One turn or mirror swaps these rows in pairs. Which row does each one swap with?
The rows were stretched afterwards, more along some directions than others.
reb: 2.493 0.308 1.997 -0.598 2.211 -0.444 2.049 0.754 -3.484 0.607 -0.851
 -0.014 -1.050 -2.886 1.526 0.490 2.926 2.512 1.549 1.830
mafe: 3.070 0.040 1.511 1.998 1.768 -0.653 -1.184 1.679 -1.222 -0.201 0.937
 0.339 0.704 -1.140 0.046 0.315 0.503 0.349 -0.371 0.025
tilel: 1.199 -0.139 0.723 0.692 0.836 -0.006 -0.305 0.956 -1.818 -1.454 1.401
 -3.139 -1.583 -3.153 0.737 0.412 -0.104 -0.389 2.079 1.543
Tib: 2.597 0.664 1.219 0.484 3.023 -0.246 0.955 -0.250 -0.766 1.314 0.196
 -0.251 -1.216 -1.650 2.182 0.505 1.521 1.590 0.345 1.595
lup: 0.589 0.926 2.118 -1.380 1.541 2.733 0.437 1.565 -1.760 -0.598 0.249
 -0.393 1.085 -0.571 -1.453 0.855 -0.913 -0.520 2.492 -3.867
zaki: -0.052 -1.055 1.287 0.301 0.205 1.168 0.361 2.715 -0.181 0.955 1.363
 0.219 0.345 -2.384 -3.259 1.434 -0.486 0.897 -0.281 -2.486
nuz: 1.155 -0.715 0.464 -0.699 1.022 0.350 0.151 2.047 -0.927 -0.644 1.112
 -4.373 1.072 -2.962 -1.166 -0.161 -0.930 -0.958 1.437 -0.979
lopat: 0.365 -0.787 2.319 0.174 2.231 0.818 0.204 0.999 -2.499 0.369 -0.895
 -0.489 -1.440 -2.960 0.096 0.432 1.507 3.559 1.397 0.417
dav: 1.510 1.539 0.530 -1.160 3.906 -1.568 0.047 0.820 -0.196 -1.313 -1.173
 -0.982 -0.538 -1.211 2.771 0.621 0.848 -2.311 0.663 -0.490
giko: 0.922 0.879 -0.253 0.673 2.397 1.386 0.742 0.751 -0.996 1.266 -1.251
 -0.179 0.299 -1.506 -1.207 1.204 0.407 -0.316 -0.757 -0.753
tini: 0.282 -0.098 0.362 0.791 1.143 0.742 -0.187 -0.427 -3.018 -0.797 0.359
 -1.357 -0.093 -1.933 -1.918 0.147 -0.703 1.465 1.933 -0.388
fab: 0.394 0.890 0.702 -0.115 1.334 3.462 0.522 0.614 -0.477 -1.053 0.345
 0.379 -1.046 -0.583 -0.126 0.361 -0.990 0.000 1.525 0.544
Kov: -1.585 0.514 0.566 -1.519 2.497 1.587 0.171 0.158 -1.619 -0.287 1.121
 -0.858 -1.818 -1.337 -0.799 1.646 -1.254 0.526 0.671 -0.164
zuda: 2.208 0.964 1.336 -0.681 0.526 1.571 1.478 0.822 -2.266 -1.748 0.776
 -3.304 -0.156 -3.044 2.094 -0.684 -0.008 0.881 3.147 1.660
Tiba: 2.631 -0.501 2.000 0.693 0.111 1.996 0.744 1.700 -0.129 -1.415 2.219
 -1.858 -1.342 -1.531 -2.474 -0.081 -1.788 0.909 1.927 -0.660
mana: 0.917 1.223 -1.598 2.053 2.502 0.798 -1.148 -1.005 -0.358 -0.394 -0.081
 -2.381 -1.912 -0.487 1.458 0.750 0.290 -1.502 -0.934 1.910
vol: 0.725 0.795 1.999 0.849 1.260 1.279 -0.304 0.579 -1.174 0.306 1.584
 1.294 0.283 -0.124 0.374 0.426 -1.306 1.988 2.582 -0.399
Gari: -0.336 -0.781 0.628 -0.211 1.527 0.560 0.276 0.139 -1.995 -1.312 1.715
 -2.487 -3.285 -2.803 0.042 0.695 0.192 0.487 1.342 1.323
Lolu: 3.617 0.335 2.288 -0.067 4.069 2.369 0.896 0.789 -3.108 0.242 0.016
 -4.711 0.346 -4.056 2.145 -1.537 -0.288 2.075 3.281 0.685
Bamu: 2.290 0.838 1.222 -0.391 2.626 0.955 0.690 1.548 -2.112 0.729 1.439
 -2.574 0.960 -2.514 -0.443 1.785 -0.120 -1.186 1.130 -0.937
Tizo: 0.833 0.592 0.020 -0.767 0.847 -0.334 0.211 1.069 -2.616 -0.408 -0.525
 -1.935 0.249 -2.468 -0.962 0.887 -0.412 -0.613 0.958 1.185
Ridiv: 1.869 1.579 2.405 -0.407 3.562 0.617 -1.279 1.407 -1.544 -0.427 -0.534
 -0.225 0.180 -1.301 1.657 0.988 -1.345 -0.217 0.610 0.726
pim: 1.041 1.061 -0.900 0.859 2.350 -1.710 -1.435 0.922 -1.420 -0.765 -1.326
 -0.460 0.372 -0.125 3.153 0.199 0.738 -0.623 0.603 -0.108
Pavut: 0.912 0.505 1.446 0.352 3.032 0.539 -0.358 0.574 0.232 -0.424 -2.793
 -1.537 -0.393 -0.453 2.282 -0.186 1.081 0.185 2.256 -0.737
Gabab: 2.728 -0.197 1.758 -0.115 -0.079 -2.915 -0.672 3.615 -0.057 -0.923 1.556
 -0.592 0.293 -1.565 -0.397 -0.723 -0.087 1.465 2.195 -1.071
fozu: 3.713 2.202 0.199 -0.486 3.336 -0.266 -0.284 1.112 -3.002 -0.735 0.898
 -1.644 0.307 -1.600 2.821 -0.099 1.498 -0.916 0.677 -0.053
derig: 2.894 0.670 1.829 0.184 3.060 -0.387 1.401 -0.332 -1.187 0.668 0.048
 -0.048 -1.498 -1.799 2.023 0.567 1.839 0.844 0.060 1.441
Guba: 2.215 -0.305 1.399 -0.289 0.732 -1.552 1.086 1.456 -1.371 -1.308 1.702
 -2.465 -0.695 -2.262 2.406 -0.119 1.466 1.051 2.196 1.652
ratan: 1.767 -0.348 0.731 -0.829 1.261 -3.203 0.096 2.589 -0.602 -1.101 1.235
 -0.944 -0.409 -2.952 1.089 0.476 1.791 -0.587 0.323 -0.565
balo: 1.649 0.008 1.692 -0.107 -0.823 0.842 -0.136 2.820 -0.635 0.543 1.855
 -2.563 1.251 -3.219 -3.376 0.856 -2.143 1.673 0.184 -0.983
fedu: 2.652 0.279 0.811 -0.673 1.151 -1.869 -0.239 1.852 -1.213 -1.592 -0.354
 -2.466 0.101 -2.678 -0.410 -0.607 0.592 2.236 1.234 0.077
Vazos: -1.149 -0.432 -0.856 -0.962 1.780 -0.119 1.092 0.280 -0.828 1.552 -0.937
 -1.018 -0.405 -1.542 -1.872 0.221 0.813 1.917 0.687 -1.028
tagan: 2.417 0.205 -0.008 2.036 2.027 0.385 0.165 -0.145 -2.357 0.005 1.930
 -2.065 -0.748 -2.129 3.402 0.320 2.592 -0.116 0.864 2.297
savi: -1.365 -0.595 -1.004 -0.924 0.783 -0.424 1.262 0.066 -0.617 1.538 -0.856
 -1.101 -0.234 -1.608 -2.084 0.536 0.824 2.108 1.323 -0.829
Banud: 1.735 0.704 0.709 -1.270 0.883 0.818 1.815 0.809 -3.136 1.252 0.022
 -4.343 1.877 -4.399 0.850 -0.385 0.292 2.465 2.847 1.276
Pum: -1.893 -0.801 0.944 0.085 1.543 2.560 -0.212 0.804 -0.875 0.376 0.297
 -1.623 0.810 -1.154 -0.173 0.685 0.058 1.047 2.699 -2.230
gaf: 1.739 1.743 2.275 -1.945 1.294 -0.439 0.791 -0.042 -1.454 -3.366 -1.426
 0.150 -0.582 -1.916 2.923 0.887 1.315 -0.960 1.788 1.724
fos: 0.866 1.155 2.780 0.349 0.931 2.395 -0.194 0.759 -1.128 -1.757 0.586
 0.723 -0.114 -0.533 1.015 0.304 -1.268 1.627 2.522 -0.238
Mun: -0.271 -0.086 1.720 0.528 1.995 1.379 -1.377 1.836 -1.425 0.279 -0.810
 -1.529 0.330 -2.630 -0.449 0.525 -0.751 2.431 1.795 -0.697
pimut: 1.743 1.045 1.407 0.611 2.198 2.652 0.037 0.594 -1.134 -0.386 0.013
 -2.553 0.199 -1.428 2.285 1.179 -1.620 -1.765 0.704 -0.129
ros: 2.222 0.942 1.520 -0.189 2.454 1.204 1.242 -0.494 -2.341 -0.283 1.017
 -1.068 0.672 -3.165 1.681 1.757 0.838 -0.983 0.480 2.547
bip: 2.928 2.535 0.247 -0.598 2.275 -0.790 1.443 0.496 -1.815 -0.924 0.036
 -0.783 0.323 -1.753 1.791 0.004 1.199 -1.297 0.807 1.719
zipep: 0.630 0.619 -1.227 -0.089 3.001 -1.104 -0.802 2.199 -2.106 1.568 0.179
 -1.199 1.623 -1.391 -1.158 0.846 0.852 0.696 0.806 -1.806
buz: 0.149 -0.570 1.179 1.348 0.233 2.321 0.362 1.331 -0.948 0.917 1.932
 -0.626 0.020 -1.163 -1.711 1.033 -0.823 2.755 0.452 0.059
seron: -0.942 -0.587 -0.548 -0.587 1.731 0.803 0.852 0.997 -1.427 0.780 -0.157
 -0.152 1.391 -1.616 -1.116 0.296 0.702 0.892 2.491 -0.491
zim: 0.907 2.089 2.780 -1.315 2.882 2.938 1.235 1.338 -0.536 0.268 -1.152
 0.160 1.743 -1.083 -0.423 0.553 -1.324 0.283 1.782 -1.652

nuz pairs with -> mafe
gaf pairs with -> fab
Lolu pairs with -> tini
reb pairs with -> Kov
buz pairs with -> Guba
ratan pairs with -> zaki
Pavut pairs with -> mana
fos pairs with -> zuda
dav pairs with -> giko

